Rows swapped in pairs by one turn or mirror: which row each one swaps with
The rows were stretched afterwards, more along some directions than others.
pova: [  2  -1   1  14 -11   1   1 -10 -11  18  10  -5   0  -3 -19   2  20   4
   7   6  -3  17  -5]
mimif: [  7   3  -4  17  -3   1  -6  -4 -12   8  -5  -1  -8 -12  -9  -1  10 -21
  13  -8   1  -7  -8]
zuzen: [  4  -3   0  16  -7  15 -10 -17 -12  13  -2   1  -3 -12 -20  -1  15  -4
   1   4  -5  14  -3]
Mosip: [ 10  -1 -11  11   2  11   1  -1 -11   5   2  -5   5  -4  -8  -9 -15 -15
   7   2  12  11  -9]
lem: [  8   3 -10   8   7   3   4   0 -15   4   2  -4 -13  -3  -1   6   0  -5
   1  -1   3   3   4]
lakan: [ 13   4  -7  19   0   9  10 -11 -23  13   2 -14   0   2 -13   7  11  -5
  25  -5   5   4 -13]
numil: [  7 -15 -13   9   3 -10  -2  -1  -1  -5  -7  -3  -6  19  -2   1  -5 -15
  11   5   4  -3  -3]
fekel: [-11  -8   0  15  -5   0  -6  -7 -17  14   4   1  -1   3 -13  -2  20  -6
   1  13  -8  16  -3]
kofol: [  8   7  -9   2  -8  18  -6  -7 -11   0  -8   2   1  -3  -7  -2  -5 -22
   8   6   4  -9  -2]
zovi: [  0   0  -6  14   1  -5   3   2 -16   3   5   0 -20   6   0   7  10 -10
   9   7  -9   6   2]
duru: [  5   0   0  12  -8  13  -8 -15  -8  12  -1   2   6 -12 -21   1  15   1
  -1   3  -1  20  -3]
Toba: [  7   5 -20  -5  -5   9  -3  -8 -16   2  -2 -12  -2   3  -6  -1  -6 -17
  10   3  14  -3 -11]
Finep: [  5   3  -7  -8  -6   5  -3  -5 -11  16  -5 -10   1   3  -6   6  19 -10
   4   4   1  -8  -3]
sofog: [-17  -9   5   7   1  -2  -1 -11  -5   8  -3   1  -3   4 -20  -7  18   5
   8   9  -7   4  -9]
Kosap: [ -5  -6   0  12  -3   4  -4  -7 -20  13   5   2  -1   0 -12  -4  12   0
   6  11  -7  18  -5]
lig: [ -9   1  -7   9   4 -11   1   1  -7   5  -1  -7  10   0 -10  -5   0  -2
  15  -8   2   1  -3]
mivad: [  2   1 -21  -1  -4   9  -6  -6  -8  -1  -9   0   5  -7   0  -3 -11 -21
   8  -4  12 -10  -1]
besa: [ 16   2   2   5  -8   4   7 -11  -6  11  -1  -6   6   6  -5  -1  14  -2
  32   1   7   7  -8]
magug: [ 16   4  -6   0 -10   8  -8 -15   2   7  -4  -1 -12  -3   3   3   1 -20
  13  -7   4  -5   1]
pepet: [ 10   2  -3  15  -8   6  10   8 -13  -3  10  -5  -5  18  -4  -5   6 -12
  25  -1   7   6   1]
sesar: [  0   5  -1  14  -3   3   3 -14 -15   5   4  -3  -3  -6 -12  -3   0 -12
  13  -9   6  11   1]
mor: [  0   1  -8   7   7   4   4   6 -10  -5   0  -8   5   4  -8   9   6 -12
  25 -10   9   1  -9]
gamev: [  1   1 -18  -6  -5  13  -3  -6  -9   6 -10  -2   9  -7   0  -2  -2 -17
   9  -4  14  -7   5]
rolog: [  7   2  -3  11  -3   6   8   8 -10  -5   9  -6   0  15  -4   0   4  -9
  28  -4   9   6  -3]
narul: [ -2  -6 -11   1   5   1  -7  -6  -3  -4 -11 -14 -11  -4   2   6   5 -16
   9   0   2 -12  -9]
gabu: [ -5  -8   5  11 -14  -4  10  -7 -10  14   0   1 -13  11 -11  -2  34   2
  23   0  -4  17  10]
med: [  2   4  -5   6  -8  19  -7   6 -15  -3   2  -2  -4  -6   3   4  -1 -15
   3   3   1  -1  -1]
vuvab: [  1   3  -2   2  -7  12  -3  -2 -11   3  -7  -4  -6   0  -6  13  14  -5
  16   2  -6  -5  -5]
puv: [  0  -2  -6  11   3  -4   5   4 -15   4   6  -2 -17   4   2   7   5  -5
   6   6  -6   8   4]
Pubo: [ 10   3  -4   8   4  14  -1  -3 -11  -4  -3 -11 -16   2   0  10  -8 -25
  22  -6   5  -2  -1]
vif: [  0  -1  -6  13   4  -4   5   6 -17   3   7  -2 -20   5   1   6   6  -6
   6   7  -7   7   4]
rakep: [10 11 -3 -4 -2  7 -8 -1 -4 -8 -6 -2 -8  1 -8  1 -3 -4  4  7 -5 -1 -2]
lutun: [ -1 -13 -18  -3  -7  -1   4   0  -6   0  -8  -3   0  16  -7   0  16 -13
  21   6   8 -18   4]
vizab: [  8  -2  -6  18 -10  -4  11   5 -10   6   8   0   1  18 -10 -10  10 -11
  22  -3   9   0   8]
Buz: [ -2 -10  -4  -4   7  -2  -4  -6  -4   9  -9   2   5 -14  -9  -1  12   1
  13  -5   9   1  -3]
luve: [  9   6  -4   4  -4   7   7  -5  -8  -1  -5 -13   0  13 -12   3   6  -5
  20   0   8  -8  -9]
fikiv: [ -4  -6  -9  13   2  -9   5  -1 -13   8   2  -8   8   4 -14   0  13  -1
  22  -1   5  16  -8]
Pefe: [  3  11  -2   5  -1  13  -3  -5  -8   2  -4  -4  -3   3 -10   1  -3 -22
  12   9   0 -10  -9]
vorav: [  5  -5  -6   6 -15   7   1   1  -7   2  -1  10 -18  -1  -3 -10   9   0
  -5  14  -5  10   4]
takav: [ 17  -3   0  10  -5   0   9  -2 -15  15  -2 -11  -8  21   0   0  10 -10
  29   5   5   6  -3]
nabul: [-12  -9   0  11  -3   5  -3 -12 -10  12  -5   2   6  -9 -19  -4  17   4
   2   2  -3  10  -3]
Mos: [ 14   7  -9   5  -8   9  -1   6 -11 -15  -2  -2 -15   3   3   6  -4 -11
  19   3   0  -3  -7]
ligu: [  4  11   2  10 -15   7   2  -9  -6   4   3   2  -3  -5 -12   2  12 -15
   5  -2   2   8  13]
gilik: [ -1  -6  -6  -4   2   1  -8 -20   3  21  -6 -10   8  -9 -11   5  18  -7
   5 -10  11  14   0]
Mopi: [  7   2  -3  15  -6   5   9  10 -14  -2  11  -5  -4  18  -6  -5   6  -9
  25   0   7   7   0]
gaf: [ -2 -16   0   5   1  -2   0   2  -6   1  -6 -11 -23  11   3   6  14   1
  10   2  -3  -2  -1]
ranok: [-10 -12  -8   4   4  -1  -6 -11 -15   9  -9 -10   4  11 -21   0  14  -7
  24   3   0   1 -16]
Zun: [ -1 -11   0   5   3  -3  -3  -9 -11  15   3 -10   0   3 -11   0   9   0
  16  -3  -3  -6 -13]
duz: [  7   6   0   6  -5  21  -6   2 -14  -5   4  -1  -5  -4   6   6  -7 -10
   8   3   1   1  -7]
Zimo: [ 17   2  -3  12 -11   2  12   3  -7   1  -1  -2  -3  11   5   6   8   4
  16  -7   7   9   0]
tiv: [  1  -3  -5  13  -4  -8   4   3 -11  -1   2   8 -15  11  -4   5  14 -10
  24   3 -11  -2  -1]
pobil: [ -4  -7  -8   8   1 -13   7  -9  -8   8  -5  -8  -2  17 -16  -1  11  -5
  18   7  -1  -8  -6]

fekel swaps with duz
Pubo swaps with gabu
duru swaps with mivad
lutun swaps with lakan
Zimo swaps with numil
pobil swaps with luve
magug swaps with gilik

